Where one turn sends some rows of the set: a few examples, then the rows asked:
ruki: [-14   0 -33  -4  -1   6  -1   8 -20   8   4  -8  -4]
Nemez: [-29  -1  -5   1   4  13 -11  13   3   1 -28   7  -8]
nekab: [  0  -4  -7  -4  12  -2 -14   6 -12   7 -15   8  -5]
filaz: [-23   7 -14   3  -3   1 -12   9  -4   4   7  -8  20]
Mapo: [-28   3 -25   6 -19  -6  -5   2  -6 -13   2 -11 -21]
bafov: [-29  16   1   5   4  13  -2  16   5   0  -1   4 -24]
gevik: [ -2  -5 -16  -5  -7   1 -18   6 -11 -17 -11  10 -12]
Duduf: [ -9   0 -24  -4   8  -5 -13   6  -1 -23  -8  -4 -19]
til: [-14   3 -12   2   1  -2 -12  10   8   0  16  -7  11]
Lasod: [ -4  -1   4   9  -7   3 -18   9 -15  11 -14  11  -9]
Bevet: [-12  -3  -5  11  13  -5 -15  11  16   4   4  -1 -21]
Zif: [-35   9  -2   4   9   4 -17  11   5 -11 -18   7 -13]
difis: [-35   3 -25   5   0  -1 -15   6 -19  -2 -20  -7   3]
tezo: [-10  21  -1  10 -14  -6  -7   7 -13  -5   0 -19  -1]
latep: [-24  11  -5   3   1   2 -12  13  15  -9  11  -4   5]
pebib: [ -9  -2 -21  15   7   7 -14  18   7   6  15  -8 -16]
Fir: [-13  -4   4   0  -7   1  -8   5  -7  15  -6  15 -10]
Vamuk: [-26  10  -2  12   8  16 -16  22  10  -2  -2   7 -16]
fataz: [-16   3   5  14  -2   7  -9  13  -3  16 -25  -4 -16]
kagez: [ -8  -6 -32   1  -3   0  -7   7  -2 -15 -14 -16 -19]
bimiv: [-34  15  -6   4  -4   4 -12  12   2  -5   2  -5  13]
mis: [  1  15   6   5  -7  -5  -8   7 -10   3   1  -9   2]
Nep: [-14 -11 -31  13  -2   0  -9  10   5   7  -2 -22 -15]
gop: [-20   9   1  19   3  -3 -12   9 -15  20 -15 -10 -11]
ziki: [-19   8  -2  27 -17  -2 -16  10 -10   7  -6 -11 -21]
kug: [-26   4  -3  19 -17  -5  -6   6  -7  16   3  -9 -20]
Bafu: [  2  14   2  -5  -5  -4  -9   6  -5 -14  -1  -2  -1]
Daza: [ -6  -7 -14  -7   2   7  -9   7 -10   0 -28   4  -7]
tilip: [-18   4 -13  21  -6   1  -6  12   5   1 -11 -23 -29]
sak: [-19  -4  -3  16   4   6 -10  15  18  11  -8  -6 -22]
zev: [ -9   2 -19   5   4   4  -1  13   5   5  17  -8 -24]
zege: [-17  -3 -36   7   1   9 -14  14 -16   5   1 -10   2]
Divu: [-12  -9 -28  12   5  -9 -14   5  -8  13   3 -16  -5]
Savod: [-29  14 -15  19  -2  -6 -11   9  -4 -10  -8 -22 -25]
rov: [-16  -5 -17 -13  -9  -1  -8   1  -6 -14  -7  13 -12]
vuder: [-24  -8 -33  -1  -3   7 -10   7  -9  -3 -22  -8   0]
vuri: [-34   9 -17   4   2  18 -16  17 -13  -4 -16   5   2]
gat: [-16   5 -22  14 -16  -4 -16   7  -7 -21  -3 -12 -24]
zefib: [-33  13 -13  -4  -1  15  -2  12 -20   3 -14   4  -4]
limif: [-10  20  -5   1 -11  -5  -8   6  -7 -21  -2 -13  -4]

Lasod turns into pebib
zev turns into rov
Now find these:
til turns into Bafu
vuder turns into fataz
Bevet turns into Duduf

Where one turn sends some rows of the set: a few examples, then the rows asked:
mosu: [ -4  -6  -5  -6  -2  -1 -14   4  24  -6 -12   8   7]
ripov: [ 10 -11 -10   7  -5  -3 -19   4  -5 -20   7  19  -7]
varug: [ 28  13  -3   4 -18  15   1  10  -2   7  -5  -7  -3]
fom: [ 26  14  -2   2 -15  17   2   9  -2   7  -3  -8  -1]
gol: [ 12 -22  -4 -14   7  14 -12   4  -2  -1   6  14  10]
Vut: [  2 -11  -6   0 -11  -6 -18   7  18  -9 -14  14  -2]
Fasad: [  1  -4 -17   5  -6  -9 -11   4   8  -9  -3  23 -14]
riman: [  0  -7   1  -7   3   6 -17   2  18 -12  -4   3  16]
kuve: [ 17  11  -9  -4   0   0 -14   1   2 -14   2  17 -27]
ruv: [ -8   5 -14  -1   5  -1  -3   1  19  -4  -1  17  -2]
Vumum: [ 29  13  -2   4 -18  15   1   9  -4   6  -3  -8  -2]
vot: [  9  19 -10  -8   6   3  -8  -1  11  -7   0  15 -22]
dil: [  8 -15   2  -4  -2   4 -25   4   7 -19   0   4  12]
mokep: [ 28  14  -1   3 -16  17   0   9  -3   6  -2  -9  -1]
mumu: [  8  19  -6 -12  14  10  -9  -4  11 -10   7   8 -12]
Zumer: [ 21   8  -4  -5   5   7 -19   0  -5 -20  10  11 -19]
Ful: [ 26  15  -3   3 -15  15   2   8   0   8  -4  -8  -3]
vamaz: [ 16 -26  -7  -9  -3   7 -15   7  -5  -2   1  21  -1]
mib: [  9 -17  -2   0 -11  -4 -25   6   7 -17  -8  11   1]
nol: [ 16  13  -2 -10  14  13 -15  -3   0 -18  12   6  -9]
Doki: [ 10 -21 -11  -9  -5   2 -10   7   5   6  -7  25  -7]
Bimuz: [ 25  10   1   1 -15  18   0  10  -5  11  -2  -9   1]
zufo: [ 23  11   0   0 -15  18   1  10  -2  13  -3  -8  -1]
vubep: [  8  -8  -6   1   7   7 -17   0  -3 -21  16   9   8]
zelu: [ 25   8   1   3 -18  18  -2  10  -6  11  -3  -7  -2]
vire: [ -4   2  -8  -4  14   7  -8  -2  11 -11  10   8  12]
davu: [  3 -15 -11 -14   3   7  -4   6  13  10  -7  21  -1]
vod: [ 24  11  -1   2 -17  16   0  10  -3  14  -6  -6  -3]
vazu: [  3 -16  -8 -17  10  13  -6   4   9   6   1  15  10]
moten: [ 26   9   0   3 -19  16  -1  10  -5  13  -5  -6  -4]

Zumer turns into kuve
davu turns into vazu
fom turns into mokep
Now find these:
zufo turns into Bimuz
vire turns into vubep
mosu turns into riman

Where one turn sends some rows of the set: a few examples, then the rows asked:
gute: [-16 -13   5  -3 -12   6  12   3  13 -15 -20 -26 -14 -31 -18  -9  10  -3
  -5  23 -23]
Duf: [-11 -11  -7  15  -5   6  28  24  13 -10   7  -7 -10 -17 -11 -10  18  -9
   1  -2 -10]
teda: [  2 -15  -3  -3   6  -1  18  13   2 -16 -21 -23 -12  -6   1   5  12  14
  -6 -13 -21]
viz: [ -7  -3   1  -7   7   8   7  17  -3 -13  -5  -7 -20   4 -13  13  16  -6
 -15   0 -20]
mifo: [ -3 -12   7  -8  21   0  15  21  -9 -16   1 -14 -12   5   6 -10   7  17
   8  15 -11]
rikif: [ -4  -6   8   2   1  15  10   6   5 -17  -8   3   3 -18 -17   1  15  24
  10  -7  -6]
Getig: [ -5  -9   8  -3  -4  -3 -12  -3   2  -9  -7 -27 -24  -9   4 -21  20  11
   7  14  -2]
Fas: [  0 -12   1   0  22  20  15  10   9 -19 -13 -22  -8 -30  -7   0  24 -10
   5  -3 -30]
zazu: [-13 -11   6   2  12   5  17  -3   2 -10  -5  -7 -27   8  -9 -23  12   8
   3   3 -21]
bifid: [-10   2  -7 -11  16  -2  -6   8  10  -6  -6 -24 -23 -22  -3  13  22   1
   5   3  -5]
soki: [-16  -2   5  -4  11   9  30  21  15 -11 -17 -19 -19 -22   7  -3   2   7
  -8  -3   1]
dira: [ -3  -5   4 -16   9   9  -2  20  -5 -31  -5 -19  -9 -36   1  -9  -3 -13
  -7  15  -2]
Neto: [  4 -17  19   2   8  18   7  13  -8 -24  -7 -22  -9 -11  -2 -23  23  -5
   5  25 -22]
geze: [  1 -11   9  11  -8 -12   1   2  -4 -22 -14 -15  -2  -1 -10  -7   6  13
  -5  11  -1]
mus: [-17  -2   8 -17   1  24  -6  17   2 -14  -4  -2 -19 -33  -2  -7   4   0
   6  22  -5]
tabo: [  2 -13  12   2   8  14  16  42   3  -6  -7 -18 -11 -16  -5 -13   6  17
  -4   6   2]
Lozek: [  4 -15  -5   0   9   4  16  15  -8 -23  11 -12  -1  -2   2 -14  15  -1
   2 -13 -18]
Larim: [ -4   1  11   0  20  15  -6  -4  11 -11   3 -31 -15 -11  -1 -12  12 -17
 -13   9 -17]
saf: [-20 -16  -6  -8   0  -8   9  -5   7 -17 -12 -16 -21 -28 -10 -18   5 -10
  13  22 -14]
Molo: [-22 -13  -4   5  28  13  19   4   2  -3 -13  -7   1 -14 -17   0  10   1
   3   3 -16]
ler: [ -8 -12   1   8  21   4  -1  -3  -9 -11  -8 -18   2  -3  -1 -18  -2  -6
 -15  -3  -2]
funum: [-14   6   0   0  22  -8   7  -2   6 -19   1  -8  -5 -11  -4   6  -1   5
   4   4   4]
Kisa: [  3 -16  -7   5 -11  10 -17  14   7  -6  -1 -24  -4 -34 -10 -15   5   0
  -6  -1 -11]
gomo: [-11  -4   3 -23   0  19 -11  16  -1 -17  -3  -1 -18 -30 -14  -4   6 -10
   3  13  -4]
sol: [ -6  -4   0  12  13   6   5  27   6  -6   3  -5 -28 -11 -14 -12   4 -12
 -11  -1   3]
pase: [ -4 -12   0   0  13  16  -2   9  15  -7   9 -22  -4 -36 -20 -29   2   5
   8   6 -13]
tusop: [  2  -9   9 -17  14  14  -6  19  -2 -23  -5 -18  -6 -30   5 -12 -10  -3
   2  21  -5]
gugi: [  1 -13   0  -9  -3   9   4  18  -1 -17  -1 -17  -4 -26   3  -5  33  14
  22   3  -8]
Gogep: [-11 -16  11   0  -4  21  12  11 -16 -17 -15  -6  10  -5  -6  -7  16   1
  -9  12 -11]
Sunu: [-10   2   7  -7   4  15   6   3  12   1   7 -18 -11   5  -1  -3   9  17
  -9  -4 -15]
Pim: [  4 -22 -11  -2 -10   3 -10  10   5 -11   4 -20  -1 -30 -18 -21   9  -5
   4  -2 -12]
regar: [ -3 -13   1  -1   8  18  -5   5  21   2   5 -26  -1 -31 -14 -19  -3   7
   5   8 -19]
nefid: [ -9 -16   3  -8  -7   6  14   4  13 -17 -26 -26  -8 -33  -4  -1   1  -2
   0  21 -25]
Gibev: [-12 -10   8   8  -9   7  22  17   0 -22 -10  -2 -27  -9   2 -24  10 -10
  -4   4   0]
Nebol: [-17 -18 -11   2   5 -10  11   4   8 -16 -13 -23 -16 -35  -1 -14   3  -5
  13  22 -15]
kalit: [-10  -7   5   8  -2   0  21  19  16   1   1 -34  -7  -8   2 -17   2   8
 -12  10  -1]

sol turns into soki
ler turns into funum
Now find these:
dira turns into Nebol
Getig turns into Larim
zazu turns into Sunu
nefid turns into Pim

